In the rows, 128 means zero.
Rows swapped in pairs by one turn or mirror: which row each one swaps with:
The rows were stretched afterwards, more along some directions than others.
Bos: [104 131 163  98  92 133 104 128  95 130 130 109 199 130 131 143]
ruta: [116 140 162 117  80 132 125 171 136 153 134 106 151 128  95 121]
fofo: [138 157 152 133  84 112 108 116  91 166 107  98 138 117 117 137]
seso: [174 110 152 125  91 127  90 111  83 113  94 130 150 124 113 141]
lefep: [156 104 153 144  82 133 130 137  80 150 127 136 147 109 158 131]
durut: [157 102 134 142  69 168 114 138 110 140 127 155 143 106 142 115]
Tegav: [139 104 131 130  90 152 132 175 113 149 128 134 146 115 124 130]
remen: [144 146 151 143 108 117 125 121  94 137 128 101 129 104 121 144]
vip: [126 121 170 121 115 144 125 145 127 135 124 136 116 106 106 116]
maruv: [157 100 131 133  68 172 114 139 103 140 129 150 151 108 145 116]
Foti: [137 110 145 161  66 127 130 135 117 167 122 134 129  92 145 109]
nif: [119 135 160 127  79 125 130 173 130 148 135 113 156 134  93 123]
gab: [138 110 148 161  63 128 133 146 118 159 141 129 131  82 142  95]
gobor: [151 112 178 126 108 122 114 129 106 132 105 150 126 119 111 124]
luz: [124 141 177 109 108 151 107 111 100 131 136 132 166 131 124 147]
Bop: [147 106 155 157  65 128 134 143 118 153 158 125 135  81 139  97]
luzu: [121 149 178 111 107 148 101 104 100 130 131 129 167 128 127 146]
nofur: [130 123 143 128  89 131 109 135  96 116  98 112 188 123 147 154]
lodu: [105 142 142 139  68 128 115 121 133 167 124  99 151 103 119 116]
ronip: [129 131 166 123 122 160 131 155 125 124 148 121 130 103 101 125]
roso: [107 146 157 131  73 116 112 129 139 162 120  99 146 117  98 118]
Fev: [130 127 170 118 116 150 126 149 129 138 155 116 128 102  93 120]
popi: [126 138 149 119  67 133 125 150  87 164 136 103 141 117 121 116]
tusu: [161  96 146 135 101 145 108 121  94 109 125 128 161 102 129 141]
pim: [111 147 157 119  86 117 119 148 138 155 116 100 145 131  96 120]
depom: [153  97 133 142  71 167 122 147 116 133 134 151 146 107 146 119]
fumud: [123 132 134 124  87 132 113 140  90 120  99 105 194 123 152 144]
zup: [154 120 143 118  82 125  99 130  86 128  85 128 134 120 105 123]
kibu: [137 126 128 138  94 119 112 129 104 127  79 111 161 127 134 150]
gamig: [149 104 153 157  66 127 134 138 123 151 157 127 129  85 134  96]
Teru: [141 152 159 143  96 107 115 121  89 147 118 102 139 110 115 143]
sumod: [169 103 157 131  89 146 101 119  95 103 131 129 172 113 122 134]
sud: [125 128 166 112 120 138 119 142 125 123 122 128 117 116  90 122]
videl: [151 137 140 155 101 125 116 115 116 163 104 115 136 109 130 147]
rur: [139 123 126 141  99 127 113 125 110 145  92 110 162 117 139 150]
Tafo: [ 99 146 147 122  88 123 120 142 141 166 124  93 149 122  96 125]
puti: [148 132 132 151 101 123 113 122 111 148  86 115 141 109 136 148]
Nepa: [117 151 177 105 106 144 103 111 103 126 137 118 171 133 125 149]
varif: [174  96 153 127 101 131  97 113  94 104 101 143 148 119 121 135]
lopul: [144 144 156 145 100 115 126 129  93 142 133 102 132 100 117 142]

Swapped with fofo: Foti
Swapped with luzu: durut
Swapped with puti: roso

